50 stands for zero in the data rows.
Every row has a hidden score from 0 to 30. What is each row's score? 15 is about the middle. The score is a weighted sum of the row's numbers plus the product of two more (or one squared), each taken from its middle value.
"36 49 70 60 70 6 53 57 58 30 40 34 27 51 71 29 36 11 62 11 2 75 17 33 78 23 55 58 59" ~ 11
"59 82 63 32 9 65 43 21 59 27 91 34 3 36 93 37 66 22 79 44 67 55 51 52 88 14 79 29 31" ~ 9
"97 34 74 45 40 50 36 19 29 57 34 38 26 31 63 57 55 34 45 55 60 56 32 12 71 38 50 14 11" ~ 22
"99 44 52 23 27 72 39 25 44 67 62 48 29 31 58 61 52 37 41 55 70 54 54 48 63 34 67 31 28" ~ 17
"8 79 81 25 4 64 82 41 99 0 99 25 19 66 72 0 59 15 99 39 44 55 65 75 82 38 81 63 35" ~ 7
"69 47 47 37 33 71 43 39 47 62 45 35 67 13 41 58 65 69 55 74 67 37 59 59 31 61 47 35 34" ~ 18
"45 63 58 52 48 38 38 31 49 41 67 36 55 29 20 39 67 37 56 55 34 68 37 45 59 67 64 55 62" ~ 14
"39 63 68 34 28 52 68 30 38 11 84 29 30 40 66 24 62 25 69 41 70 74 58 56 70 37 74 43 38" ~ 15
"57 58 51 38 51 62 42 47 43 62 56 52 43 31 46 81 47 47 50 63 57 49 59 50 50 49 68 39 41" ~ 14
"30 74 74 68 53 19 58 52 53 15 68 29 42 46 47 27 48 20 68 42 4 83 23 30 69 74 70 63 72" ~ 13
"58 51 50 46 63 56 52 50 38 60 41 64 67 71 36 54 62 60 41 73 48 55 53 46 30 79 54 58 59" ~ 16
"75 38 33 70 42 78 19 35 46 53 71 89 85 57 62 69 56 63 6 60 52 63 56 67 21 50 30 44 70" ~ 18
"49 42 40 53 72 33 59 79 44 75 28 56 63 40 27 61 44 69 40 40 50 50 43 35 32 60 34 46 57" ~ 13
"23 72 54 56 78 15 66 54 57 16 51 40 44 63 40 15 39 41 66 38 5 81 19 45 59 61 74 77 94" ~ 13
"31 50 28 55 50 60 51 59 77 66 57 45 66 62 50 37 50 58 53 48 50 47 67 71 38 45 48 63 52" ~ 9
"67 31 68 63 82 0 21 48 39 51 32 43 16 30 55 52 32 19 39 16 0 40 0 17 75 19 51 34 74" ~ 15
"33 78 68 34 29 44 76 33 72 0 71 22 30 56 50 1 56 33 97 99 68 42 59 58 81 73 67 59 33" ~ 18
"53 32 57 54 62 30 50 59 39 53 64 35 37 42 45 62 42 42 47 50 53 43 43 39 58 49 42 45 35" ~ 14
"36 50 38 50 42 52 60 78 62 49 49 44 59 60 63 47 51 61 65 46 53 35 61 63 53 37 55 81 50" ~ 16
"42 68 39 49 50 51 65 52 45 60 39 54 56 64 31 56 99 59 54 58 66 36 61 44 33 80 39 57 55" ~ 29
"43 45 52 36 43 61 48 48 47 55 59 55 48 49 56 55 54 63 49 61 57 62 58 65 48 49 46 54 55" ~ 15
"57 41 58 55 24 59 35 60 40 54 65 54 42 20 85 63 57 29 33 25 64 47 52 52 68 27 47 23 37" ~ 11
"51 70 91 36 35 42 53 39 57 13 87 10 12 51 71 27 53 11 73 43 39 69 38 58 85 37 93 39 39" ~ 11
"55 39 59 45 65 47 44 66 46 74 34 55 47 48 52 63 46 65 59 58 59 45 45 46 45 33 35 49 41" ~ 16
"99 21 42 51 51 47 55 60 53 55 39 51 55 55 31 50 38 40 63 45 47 47 54 57 50 52 42 70 31" ~ 15
"45 33 32 59 57 43 55 65 52 46 53 70 55 54 36 43 59 62 42 41 42 43 56 55 36 57 40 55 63" ~ 14
"42 47 35 58 52 71 61 54 55 47 57 63 75 58 59 40 61 59 43 57 62 30 69 68 36 60 32 56 49" ~ 17
"53 70 69 46 39 33 44 37 33 55 45 39 49 43 42 45 63 34 68 54 28 56 23 29 53 74 83 41 44" ~ 13
"50 42 72 65 52 36 0 31 26 39 54 52 23 50 82 67 52 23 23 26 33 77 21 29 67 15 26 18 63" ~ 17
"42 57 33 46 62 71 74 58 62 55 70 67 66 74 68 34 51 57 71 59 55 33 71 61 34 55 40 70 52" ~ 17
"41 44 50 53 46 42 67 63 45 43 42 32 37 62 40 41 38 29 59 37 46 47 42 28 60 59 60 59 54" ~ 12
"44 68 99 58 62 17 82 38 38 26 33 0 0 32 25 28 32 14 67 48 38 52 13 5 99 55 89 17 28" ~ 15
"99 57 72 27 27 57 34 28 40 48 70 37 34 31 95 54 59 32 47 61 61 54 41 50 64 35 72 34 65" ~ 15
"43 50 59 72 64 37 37 43 49 47 41 56 59 26 24 43 56 55 39 49 36 62 36 42 29 67 74 49 59" ~ 15
"41 30 25 60 91 36 68 60 53 62 31 49 65 63 23 44 43 56 40 39 41 43 50 40 41 42 30 64 59" ~ 14
"53 46 60 52 59 48 62 67 34 52 42 41 35 48 59 48 46 44 42 58 52 52 55 40 56 39 24 53 43" ~ 18
"32 50 73 61 53 8 51 48 47 23 48 33 15 48 61 27 37 19 61 28 33 79 23 28 74 34 75 20 77" ~ 14
"34 42 42 56 59 54 58 67 49 75 48 58 70 52 44 55 26 60 52 10 61 45 60 55 58 33 22 55 86" ~ 22
"39 50 97 32 27 40 64 34 18 28 67 13 1 35 74 49 48 11 76 38 56 40 21 33 98 26 71 35 13" ~ 29
"45 39 39 50 35 70 82 75 55 44 46 43 57 55 17 36 47 65 54 38 60 39 55 53 53 44 43 56 58" ~ 16
"61 40 41 49 66 65 73 65 38 64 47 52 61 54 36 55 44 71 58 76 70 54 64 47 45 50 24 57 32" ~ 17
"34 46 32 42 50 79 37 49 62 46 52 53 69 59 38 53 54 65 37 61 58 45 65 64 35 54 41 47 48" ~ 21
"55 49 23 53 54 48 58 49 59 64 45 33 57 53 48 50 44 65 58 60 57 43 62 49 43 36 35 97 55" ~ 24
"46 94 63 28 30 50 63 32 55 14 71 33 33 53 42 33 52 21 81 55 50 57 48 52 65 71 77 56 49" ~ 14
"50 66 56 87 45 57 46 43 41 41 62 45 54 45 40 53 50 45 49 65 54 42 49 34 53 70 57 40 41" ~ 13
"47 45 70 55 56 14 12 32 37 58 53 54 45 38 76 68 57 30 26 50 32 63 21 29 50 52 53 24 63" ~ 14
"74 52 73 34 37 59 29 6 28 52 68 39 28 32 86 71 34 47 54 50 83 53 51 50 71 34 59 8 22" ~ 14
"37 41 41 46 52 40 59 53 45 52 47 74 61 56 37 53 44 66 43 37 45 49 49 42 46 50 38 57 52" ~ 17
"50 60 38 45 48 67 59 61 65 47 53 67 58 60 50 42 64 55 50 49 61 40 65 58 70 49 46 55 46" ~ 13
"49 51 37 54 68 68 37 54 56 55 48 75 75 61 48 59 48 54 14 43 52 49 60 63 43 38 38 50 70" ~ 15
"25 58 65 42 19 63 46 35 70 9 92 42 26 55 92 0 81 19 48 22 50 50 68 82 70 26 90 45 37" ~ 7
"47 63 64 43 54 51 53 47 59 49 44 50 54 58 42 53 56 49 46 99 50 50 53 76 40 70 52 49 64" ~ 16
"54 49 47 36 55 43 49 50 49 51 21 48 52 37 27 59 47 39 57 52 66 0 44 31 16 59 36 58 39" ~ 17
"48 42 56 53 32 59 44 59 49 55 48 58 48 55 63 54 31 51 54 49 68 37 65 68 60 16 45 52 34" ~ 15
"34 22 85 41 33 16 63 29 46 12 68 16 18 39 63 21 39 7 80 21 26 71 17 32 99 24 82 46 46" ~ 11
"32 54 33 54 48 47 72 63 68 40 46 57 65 60 35 40 44 56 71 56 39 33 59 54 32 70 40 85 52" ~ 13
"65 43 28 45 46 72 58 53 75 43 58 66 83 62 57 43 56 72 49 57 58 30 77 70 28 61 44 46 47" ~ 17
"82 40 35 52 40 57 41 53 66 78 50 72 59 46 64 70 32 68 33 54 60 40 64 66 45 27 29 69 68" ~ 18
"56 50 31 47 50 61 88 67 62 59 37 57 61 75 25 42 42 73 52 66 70 32 74 60 38 74 76 56 53" ~ 11
"59 56 77 35 36 31 21 18 23 44 55 27 10 18 76 54 60 19 64 48 46 54 32 41 91 26 70 23 34" ~ 11
"40 63 44 41 51 43 72 54 58 38 54 46 64 56 54 23 54 32 79 62 42 43 49 70 58 52 61 63 48" ~ 12
"69 46 33 57 58 67 33 40 44 68 54 76 80 57 50 61 59 68 20 62 51 52 72 64 12 62 39 44 58" ~ 14
"22 63 53 46 57 47 64 64 55 37 59 51 47 64 64 27 43 62 58 40 40 52 55 60 56 33 55 73 46" ~ 17
"67 19 68 84 72 12 15 37 29 64 39 57 13 34 68 81 33 29 15 8 26 71 12 31 65 14 32 11 84" ~ 22
"61 34 54 43 42 65 33 61 43 66 50 46 53 50 61 67 44 79 37 64 76 30 57 66 21 39 39 38 33" ~ 20
"60 36 78 57 49 11 5 23 28 65 31 34 30 11 57 78 44 27 37 51 35 70 6 7 66 44 51 13 54" ~ 23
"54 55 51 37 38 59 67 54 43 52 43 36 53 52 27 47 57 45 61 75 75 25 59 45 47 66 59 64 44" ~ 15
"56 60 44 36 37 59 40 42 54 48 58 56 51 49 37 54 50 44 65 52 52 41 56 58 55 46 55 50 43" ~ 15
"55 52 35 54 49 55 64 65 56 52 39 38 73 54 41 37 48 65 36 58 54 46 65 55 39 57 42 57 56" ~ 13
"26 50 80 54 64 21 32 46 47 24 51 28 18 53 63 32 50 19 72 24 21 78 20 33 54 33 65 56 54" ~ 14
"62 54 75 56 51 23 45 41 15 51 31 29 36 43 50 58 55 28 62 40 27 68 19 12 69 58 62 22 56" ~ 14
"20 74 59 40 39 40 42 0 67 23 81 38 20 34 65 7 42 19 64 19 19 76 34 63 76 5 76 46 56" ~ 7
"77 56 35 46 49 64 55 54 59 61 36 49 62 49 52 54 55 61 47 66 72 39 69 50 35 65 40 42 46" ~ 19
"46 61 79 48 44 28 57 34 43 25 46 18 24 38 45 29 55 22 89 48 31 57 28 39 80 61 86 61 47" ~ 11
"51 44 30 67 72 63 45 45 64 60 46 67 69 56 47 59 48 69 16 49 66 58 53 61 36 34 34 53 60" ~ 16
"32 62 57 60 40 26 31 38 57 35 58 62 35 51 55 56 51 24 45 35 13 74 24 29 55 50 61 47 68" ~ 11
"64 51 52 76 44 63 37 46 46 59 47 55 57 48 52 50 60 37 51 60 48 61 62 57 48 68 46 33 51" ~ 20
"37 53 37 52 60 43 82 70 61 61 31 53 54 58 43 59 26 67 53 46 46 33 40 37 43 65 33 71 50" ~ 18
"30 47 35 49 52 61 66 55 59 40 41 59 58 68 37 33 68 61 58 60 31 53 61 57 34 69 48 72 64" ~ 13
"67 53 48 40 46 78 44 53 34 73 36 56 68 56 56 75 47 73 39 69 73 34 69 46 29 75 53 41 36" ~ 15
"61 39 38 60 61 61 57 58 57 56 55 57 59 57 31 56 53 51 24 66 47 50 59 62 22 91 27 46 66" ~ 16
"37 35 67 62 38 32 30 55 54 53 99 51 45 34 81 59 41 26 31 26 29 74 30 44 69 20 45 58 57" ~ 14
"63 53 37 33 40 63 71 34 39 61 59 56 67 59 48 55 50 59 37 64 61 46 65 59 36 56 36 42 65" ~ 25
"71 23 70 70 56 35 0 24 35 72 34 69 52 23 60 99 43 39 8 52 46 82 20 27 57 45 54 14 48" ~ 23
"50 63 44 41 54 58 42 42 53 25 56 53 73 50 51 53 79 46 33 61 31 73 54 71 29 75 64 46 42" ~ 23
"53 43 48 50 64 48 51 72 53 46 31 49 49 52 50 44 28 54 50 33 40 56 57 42 40 39 29 57 60" ~ 19
"36 41 63 50 57 77 48 60 62 40 52 61 71 68 64 44 52 45 45 52 47 45 58 66 32 47 28 54 68" ~ 19
"58 61 81 29 9 68 20 6 39 21 91 29 23 40 90 44 70 27 54 54 61 5 59 56 78 38 86 20 20" ~ 11
"52 50 34 65 50 45 58 69 48 62 19 54 66 51 43 62 32 66 32 46 53 33 49 47 43 50 34 68 52" ~ 16
"70 35 75 70 76 47 27 54 41 99 24 99 79 67 43 95 46 46 6 65 33 70 39 35 30 64 40 41 76" ~ 16
"52 47 28 46 61 65 34 46 58 57 58 65 74 48 52 57 60 73 43 66 53 58 61 67 25 67 47 47 53" ~ 19
"75 26 27 57 80 61 54 33 36 80 43 55 87 53 39 61 52 74 44 65 79 28 71 49 37 66 33 56 51" ~ 20
"43 45 36 50 50 58 50 56 56 56 37 64 53 56 46 54 43 65 43 60 30 40 63 68 32 49 28 72 56" ~ 14
"32 71 41 42 39 67 52 67 52 43 48 56 57 56 18 27 59 50 70 67 56 32 56 51 48 59 49 51 25" ~ 29
"57 47 73 56 62 25 18 23 22 68 46 37 32 17 55 70 52 28 40 41 35 68 23 32 66 54 61 36 46" ~ 11
"40 55 57 40 39 66 69 57 52 45 48 36 41 45 43 32 54 42 73 52 57 33 58 49 62 49 51 64 41" ~ 12
"56 45 32 69 52 48 35 38 56 51 62 80 67 48 40 58 58 57 19 41 40 52 50 56 48 49 37 61 62" ~ 13
"49 64 46 38 32 56 51 40 50 41 67 55 51 59 63 34 52 39 59 57 57 37 60 61 53 90 59 54 35" ~ 14
"42 62 28 58 58 45 52 67 58 53 36 64 74 66 30 69 50 66 49 56 40 70 50 47 12 71 33 67 70" ~ 14
"48 57 50 52 49 39 56 42 31 39 0 31 59 47 32 49 59 36 70 67 45 59 39 35 53 95 71 45 63" ~ 25
"53 38 39 46 58 66 52 70 59 59 42 57 70 57 33 43 55 65 59 59 62 35 69 54 41 54 69 56 36" ~ 21
"41 48 61 50 40 48 63 54 58 34 56 95 59 53 52 34 57 44 87 57 54 79 55 33 57 48 62 61 52" ~ 17
"24 54 44 56 43 43 46 71 69 56 57 73 51 46 51 12 47 56 44 34 35 56 50 49 43 35 40 68 92" ~ 12
"32 50 12 64 63 68 44 63 59 40 50 80 86 64 49 56 43 88 32 35 51 28 69 72 22 70 24 70 69" ~ 16
"57 33 49 47 45 43 67 74 63 51 42 66 56 50 50 34 35 51 57 54 53 59 49 54 46 50 33 62 49" ~ 16
"41 64 54 38 54 40 68 56 94 57 60 38 45 65 47 20 58 36 73 47 33 60 52 52 54 73 60 69 52" ~ 16
"50 39 39 48 65 52 54 54 56 59 48 59 60 54 33 62 41 61 45 51 56 38 54 50 61 48 50 62 50" ~ 11
"38 34 47 56 45 53 46 44 60 67 37 56 50 52 37 64 46 60 38 51 61 44 53 58 38 34 29 44 62" ~ 21
"64 63 44 47 25 70 53 46 50 64 59 53 63 49 51 73 31 74 29 59 47 41 63 50 26 76 46 41 45" ~ 11
"42 46 48 51 65 48 65 87 55 62 0 44 61 53 21 39 50 67 68 46 55 33 62 49 47 63 33 64 64" ~ 16
"56 48 85 53 48 17 28 37 15 47 23 15 2 25 41 51 37 15 53 39 34 77 12 1 92 27 65 19 40" ~ 23
"63 29 51 43 60 58 56 61 44 49 47 59 51 51 52 63 63 46 43 62 52 42 44 40 74 51 26 37 40" ~ 17
"38 40 35 37 64 77 46 56 78 55 60 83 76 73 67 54 53 57 38 41 59 59 85 77 40 35 28 50 67" ~ 16
"58 52 43 48 40 51 26 35 51 46 58 67 61 55 52 64 60 53 38 61 57 52 55 63 40 63 49 67 65" ~ 16
"45 44 43 55 58 64 50 61 37 50 52 84 58 46 51 20 51 61 31 65 59 47 61 70 34 59 54 57 48" ~ 15
"48 52 12 41 48 54 67 55 47 49 40 38 56 40 30 37 45 59 58 65 66 34 53 45 40 67 41 67 44" ~ 14
"55 53 39 52 33 44 49 56 44 66 34 49 58 47 54 74 52 62 38 55 51 46 48 38 36 64 42 56 63" ~ 16
"27 43 31 56 45 56 59 70 52 58 37 64 63 55 35 73 47 75 60 64 73 26 80 51 53 30 32 51 45" ~ 16
"59 45 84 50 71 16 48 28 19 59 19 9 29 25 16 65 41 31 66 44 46 47 12 0 80 72 61 28 40" ~ 15
"44 42 33 72 54 60 60 55 58 48 63 62 53 56 65 52 46 44 53 81 52 43 51 55 46 27 52 60 58" ~ 17
"32 54 44 42 17 46 60 55 47 54 40 25 56 56 24 39 16 76 78 49 58 39 54 46 49 55 53 69 43" ~ 12
"54 54 41 60 43 71 46 44 48 64 78 62 69 59 49 67 58 67 34 73 62 11 60 64 27 85 63 70 52" ~ 28
"70 68 66 29 17 71 80 38 30 41 36 13 35 35 29 40 62 33 67 77 84 39 66 33 68 77 82 55 31" ~ 13
"53 42 45 55 62 61 64 87 56 60 34 43 59 40 36 50 41 67 44 49 57 37 61 44 51 47 37 61 54" ~ 15
"30 46 43 62 66 44 37 56 57 60 54 49 58 46 50 58 46 41 33 40 35 57 46 43 39 39 37 49 59" ~ 12
"31 59 28 64 62 38 70 75 27 36 55 57 55 47 38 27 55 50 54 42 28 52 55 62 44 60 53 90 43" ~ 16
"49 58 44 53 52 47 53 52 61 50 53 53 52 42 48 40 53 57 55 55 44 64 50 48 43 57 65 54 58" ~ 13
"43 72 60 50 43 49 37 33 52 33 55 45 58 23 44 56 63 41 54 58 31 67 34 38 35 77 73 39 99" ~ 22
"50 54 49 41 55 63 80 73 48 53 41 34 51 61 11 44 29 64 74 62 50 27 60 45 54 64 45 67 24" ~ 13
"52 62 40 59 51 47 67 66 53 50 59 53 61 50 42 54 40 61 54 56 55 50 61 52 37 63 47 55 59" ~ 13
"42 67 78 56 39 30 40 22 41 32 61 30 27 41 58 44 53 19 45 38 28 63 23 20 81 42 79 43 45" ~ 9
"29 44 27 53 51 59 79 55 66 43 49 74 66 63 41 31 35 65 52 48 54 30 61 73 34 44 48 83 53" ~ 25
"76 44 77 49 36 54 18 22 32 68 61 58 32 34 79 92 53 44 38 49 72 45 50 53 68 13 43 1 15" ~ 15
"34 71 67 61 43 20 55 49 56 31 45 21 34 57 51 27 53 31 61 31 18 76 41 18 63 69 68 52 93" ~ 11
"51 59 43 58 68 26 64 60 55 57 19 52 55 67 26 42 47 50 41 63 14 57 39 31 52 63 39 72 51" ~ 12
"57 39 59 37 39 72 52 35 42 47 58 36 34 58 62 66 58 45 49 54 74 35 45 48 55 41 53 40 25" ~ 22
"33 54 61 46 45 49 47 46 54 27 79 45 29 49 51 52 46 34 33 40 41 64 46 64 70 36 57 37 52" ~ 11
"74 62 73 53 52 18 71 28 33 61 43 2 33 32 40 65 50 31 60 69 73 40 35 15 79 67 64 21 15" ~ 11
"49 64 41 59 65 40 50 43 41 65 37 48 54 54 42 43 46 59 48 67 39 51 56 38 33 55 55 50 66" ~ 12
"66 40 61 43 41 37 35 39 28 65 34 33 38 42 60 59 49 44 39 46 51 51 29 28 67 43 49 37 50" ~ 13
"52 48 47 43 48 49 66 78 53 53 53 46 46 54 44 30 46 66 74 36 54 38 47 55 35 48 53 68 41" ~ 16
"24 61 57 64 59 44 57 56 54 24 68 35 50 40 79 34 71 30 64 45 28 61 44 58 44 59 72 56 64" ~ 12
"45 48 37 48 39 70 45 55 74 14 68 61 62 54 56 63 46 72 37 66 66 37 74 76 39 46 50 42 46" ~ 16
"68 37 35 52 53 71 24 40 41 68 62 70 65 40 53 83 40 57 31 66 71 51 58 58 24 53 53 27 44" ~ 19
"48 44 34 48 66 63 43 60 52 88 40 40 67 58 40 69 38 46 44 65 43 37 55 50 34 56 39 52 53" ~ 16
"63 42 31 63 70 37 44 52 26 66 15 51 57 41 32 81 47 88 33 61 52 29 38 34 40 55 27 46 57" ~ 24
"7 53 70 58 56 27 52 52 60 27 45 35 34 44 43 31 22 27 78 35 17 84 30 42 63 65 65 67 59" ~ 19
"49 57 56 35 47 65 73 56 50 51 52 53 55 27 51 35 64 51 56 62 56 45 64 61 40 68 66 53 39" ~ 13
"39 55 31 31 37 79 59 51 73 46 65 57 61 66 59 48 51 71 60 39 69 31 84 92 25 59 39 90 45" ~ 25
"43 28 21 32 56 57 69 61 56 41 42 55 68 55 42 53 46 57 47 50 51 49 62 68 36 63 33 61 47" ~ 14
"38 60 62 31 26 61 35 21 57 25 75 53 48 57 71 39 68 36 48 54 53 64 58 73 28 50 65 35 51" ~ 14
"68 46 75 45 59 53 37 13 27 55 52 46 40 40 39 70 62 55 46 68 60 57 48 33 53 66 74 18 29" ~ 13
"56 43 35 52 52 52 47 49 62 53 61 95 63 58 56 56 65 38 50 57 64 45 69 71 40 50 57 59 59" ~ 12
"41 68 41 62 50 59 64 64 64 36 49 41 42 76 39 25 45 57 51 64 46 55 65 61 30 75 55 65 61" ~ 13
"53 54 82 41 36 40 56 39 47 25 77 37 5 48 73 33 46 33 75 37 53 59 52 52 61 28 82 41 40" ~ 17
"49 43 34 69 58 53 45 60 51 55 40 58 61 46 36 35 46 71 57 39 53 38 61 53 41 40 42 52 53" ~ 12
"47 61 34 46 45 76 43 43 65 48 57 55 66 61 60 62 59 62 48 67 54 41 69 68 32 73 56 59 50" ~ 13
"42 41 46 48 79 37 56 72 50 0 42 54 59 60 29 50 31 58 44 42 43 24 75 47 51 47 53 61 48" ~ 19
"56 50 31 34 41 80 70 76 34 58 50 61 63 59 46 41 87 69 37 61 73 17 83 75 36 53 40 65 34" ~ 26
"49 53 46 31 64 55 54 65 63 43 44 45 43 58 66 57 40 51 66 44 52 41 57 55 44 51 44 71 40" ~ 14
"60 33 46 60 50 65 43 58 40 67 62 53 53 38 47 68 55 63 46 59 73 34 63 42 46 59 52 43 27" ~ 11
"55 60 49 47 61 45 88 55 54 54 26 34 45 59 19 47 24 53 74 59 48 42 52 45 55 57 40 66 31" ~ 13
"37 48 80 67 62 0 65 56 51 32 37 23 21 41 39 30 49 21 59 30 0 73 8 25 45 54 56 68 63" ~ 17
"64 26 23 59 67 47 48 61 33 63 38 78 60 50 57 67 44 64 27 47 53 52 58 47 36 47 28 42 62" ~ 15
"51 39 40 51 43 63 18 62 57 69 55 67 62 49 65 61 56 65 24 40 81 47 64 73 38 22 35 34 44" ~ 13
"79 67 99 48 57 23 48 25 8 38 23 0 10 16 44 58 49 20 72 60 53 60 4 0 82 68 79 21 8" ~ 21
"54 36 41 51 46 50 52 35 42 64 55 50 48 43 49 45 66 55 27 50 46 45 49 43 41 47 54 39 32" ~ 11
"46 56 36 46 46 56 49 60 59 47 68 63 69 63 48 55 57 62 51 49 51 46 59 52 36 53 30 63 54" ~ 15
"49 53 41 52 41 54 67 50 56 56 51 56 58 50 55 35 48 59 40 41 42 76 56 58 45 54 51 61 59" ~ 11
"66 54 77 55 50 23 55 43 29 47 12 21 31 33 36 71 47 30 44 45 40 70 18 12 68 73 53 51 43" ~ 13
"64 37 56 53 61 45 58 48 42 82 29 51 50 39 32 74 57 63 45 54 67 35 49 37 54 45 26 51 15" ~ 20
"51 65 40 41 54 63 36 49 46 71 59 59 60 43 52 58 55 57 42 59 64 55 57 83 46 61 50 47 42" ~ 12
"32 60 74 47 24 41 31 35 57 19 73 37 15 49 89 22 53 20 51 19 35 74 36 71 79 17 76 40 47" ~ 9
"60 42 44 53 48 57 65 73 49 57 35 66 50 52 21 46 47 62 58 54 64 21 57 57 50 40 30 60 56" ~ 20
"41 42 47 94 64 22 2 52 67 37 62 80 60 52 70 87 11 37 6 0 0 90 0 57 39 13 25 56 99" ~ 18
"61 62 67 53 46 67 56 41 59 28 46 53 43 49 47 61 55 46 67 50 57 43 44 50 56 58 66 50 39" ~ 14
"64 54 83 78 70 26 30 48 32 71 31 55 34 40 58 78 45 35 47 33 32 56 20 28 70 37 43 11 60" ~ 14
"62 54 60 42 33 45 29 28 50 30 73 48 20 54 82 8 61 16 44 38 39 71 42 77 76 6 60 36 50" ~ 12
"54 47 64 51 60 72 39 52 54 55 55 63 50 48 48 56 43 53 42 38 66 45 59 68 52 19 39 49 53" ~ 17
"39 52 28 21 54 61 73 64 54 56 34 60 67 77 37 49 35 81 56 60 65 33 69 44 38 68 35 65 47" ~ 14
"51 39 41 64 53 48 69 74 52 77 27 50 58 54 30 52 35 62 40 59 55 33 46 39 41 54 39 66 45" ~ 15
"46 27 51 75 84 18 24 49 54 47 45 44 25 47 74 46 34 15 33 8 0 75 8 42 75 19 36 40 66" ~ 15
"24 53 64 48 71 15 40 38 55 24 72 46 32 45 63 6 69 26 49 44 3 93 26 27 60 55 55 46 76" ~ 24
"48 73 39 54 73 44 60 59 51 52 44 49 56 44 32 46 53 63 56 70 41 55 51 24 41 62 45 72 71" ~ 14
"50 52 16 53 48 74 35 40 63 56 61 74 84 61 48 53 59 68 37 63 49 56 72 88 12 72 26 52 63" ~ 15
"51 48 47 46 34 47 66 55 60 46 52 49 59 43 58 35 49 58 47 54 61 38 56 65 51 50 49 62 39" ~ 14
"68 55 69 44 38 56 42 31 53 28 67 45 32 53 99 37 62 65 52 44 63 53 56 62 80 39 74 40 40" ~ 15
"47 56 79 47 53 37 13 14 51 38 59 27 24 28 76 49 47 21 57 43 51 53 39 29 73 36 63 34 51" ~ 22
"59 40 71 50 49 55 36 28 53 28 76 39 11 54 69 45 54 28 50 37 55 57 50 47 78 24 37 32 41" ~ 15
"37 35 45 65 44 53 13 40 59 38 66 79 46 51 76 75 54 34 20 50 35 80 43 67 46 25 44 23 50" ~ 16
"72 61 67 42 50 43 47 46 40 45 45 47 33 43 50 56 53 40 57 67 70 21 55 38 68 67 56 60 20" ~ 14
"49 58 54 43 26 66 62 40 54 59 57 60 62 50 45 23 57 60 54 56 58 36 67 48 41 54 48 58 43" ~ 12
"63 38 32 71 99 44 51 68 51 75 12 75 73 56 23 99 39 71 49 69 37 52 40 37 33 77 30 71 64" ~ 16
"35 47 80 42 23 51 43 29 61 17 60 42 32 34 62 42 62 37 58 62 42 61 40 54 75 42 57 46 59" ~ 14
"56 43 83 51 56 11 36 50 27 45 55 34 16 33 58 55 39 23 49 29 9 89 14 25 73 17 57 33 49" ~ 11
